In the data rows, the value 128 means zero.
Here are some numbered points:
[109,099,076,127,105,148,122,087,080,176,184,246,135,101,106,098,147,036,154,096,180,052,175,113,
 137,129,042,121,130,118,160,177] 0
[133,145,150,154,123,119,126,138,146,090,142,088,116,165,116,147,113,229,118,159,133,135,073,145,
 178,152,141,116,161,166,086,080] 1
[133,113,069,080,053,164,181,163,070,143,108,177,083,154,134,106,132,107,126,151,122,120,139,133,
 135,065,179,078,149,153,135,152] 2
[144,121,136,115,102,117,142,129,103,159,147,133,130,061,167,109,142,110,095,153,148,160,123,154,
 101,148,159,145,127,084,126,142] 3
[180,229,131,142,143,156,093,105,177,153,114,230,072,207,104,081,119,143,096,186,157,122,223,075,
 064,098,014,120,046,095,189,207] 4
[204,113,085,137,142,097,123,154,136,175,127,179,143,102,150,038,140,188,099,170,040,100,203,149,
 118,158,127,086,112,157,092,172] 5
[130,120,111,134,104,181,096,127,148,154,131,150,174,142,096,113,159,105,099,147,173,105,137,101,
 049,145,009,112,149,149,177,158] 6
[070,083,137,146,183,102,152,132,107,126,129,022,097,067,136,172,113,049,071,078,162,076,081,086,
 107,189,170,162,125,110,103,114] 7
[169,116,160,089,141,146,022,073,164,166,103,202,132,089,138,088,146,118,171,150,120,166,237,129,
 052,151,010,094,022,096,199,167] 8
[132,107,152,125,129,163,118,070,103,171,093,132,095,182,154,158,125,120,168,147,080,145,125,097,
 115,142,151,090,153,126,156,142] 9
[072,189,144,115,128,033,098,163,093,084,083,116,109,127,119,164,161,141,118,065,116,195,027,094,
 202,074,255,126,131,109,154,065] 10
[107,151,138,119,098,147,084,154,138,161,127,126,104,120,145,148,074,135,131,126,180,177,088,054,
 126,160,060,156,145,122,125,158] 11
[098,072,183,080,118,131,150,177,150,111,142,111,167,130,126,140,130,208,161,051,094,155,101,179,
 196,142,169,137,118,199,116,126] 12
[123,183,183,135,090,086,092,098,083,071,059,143,140,159,150,099,132,118,138,092,142,108,058,070,
 123,099,136,119,196,030,109,128] 13
[115,108,039,130,077,222,185,104,061,120,145,168,156,186,048,134,191,075,122,171,131,136,200,140,
 182,048,142,190,083,179,159,166] 14
[057,118,150,255,119,144,154,120,083,119,116,075,125,168,172,126,124,047,134,176,161,045,083,155,
 156,095,158,161,174,106,159,094] 15
[153,147,154,156,098,132,158,108,208,183,191,160,165,153,093,094,070,121,100,185,065,132,196,131,
 057,140,013,063,101,081,209,178] 16
Which point above is nearest to each new point, looking only along the 4 directions in which the numbered points spread most? Its number follows each.
[116,096,132,097,160,077,129,112,185,075,138,037,114,124,146,173,106,193,120,163,096,155,104,158,
 136,165,200,087,157,155,087,151] 1
[102,136,096,135,158,122,144,125,134,116,091,106,145,090,129,125,130,039,125,133,176,165,104,055,
 154,168,135,107,092,135,181,153] 3
[115,027,133,108,187,137,148,065,184,143,131,155,146,134,152,212,132,112,107,063,112,129,090,119,
 189,154,107,162,138,162,080,110] 3
[132,133,154,146,077,077,106,122,093,136,071,091,154,087,149,111,115,120,142,117,084,175,133,106,
 141,141,174,106,136,146,084,108] 1
[072,136,103,125,192,160,190,172,192,168,183,141,109,137,100,154,146,060,071,116,113,054,082,162,
 132,195,124,075,081,170,132,182] 3
[145,145,138,149,089,113,088,189,139,173,117,109,111,105,109,122,101,058,135,178,201,129,066,062,
 123,086,114,162,116,106,125,125] 11
[112,103,129,092,090,166,141,081,068,081,113,177,169,168,074,092,146,100,160,194,157,132,123,104,
 133,123,109,187,107,143,155,140] 2
[080,034,104,169,145,086,140,179,138,085,094,050,153,116,160,192,165,146,153,042,130,140,020,143,
 173,178,199,160,104,136,078,137] 1
[113,218,148,200,106,178,102,138,190,199,077,134,092,113,119,096,138,099,091,161,180,115,091,079,
 024,144,077,086,137,106,170,164] 11
[185,213,129,129,125,202,052,067,151,193,115,166,136,147,092,103,053,122,125,155,208,137,255,088,
 026,152,000,103,054,117,119,249] 8
[138,114,169,142,101,063,122,117,082,076,164,157,106,135,123,214,157,191,126,111,115,135,110,063,
 158,162,178,137,204,079,133,086] 1
[101,078,212,049,162,116,183,125,175,113,176,041,148,065,102,162,120,128,162,071,089,114,113,235,
 164,114,233,138,089,255,105,062] 12
[165,151,075,071,147,183,188,147,105,078,134,213,109,168,070,167,133,101,126,187,118,132,142,176,
 148,045,067,136,117,190,107,138] 2
[170,241,101,103,156,167,081,169,211,175,115,212,083,129,138,024,121,146,107,204,107,113,255,167,
 027,092,012,131,100,142,134,182] 8
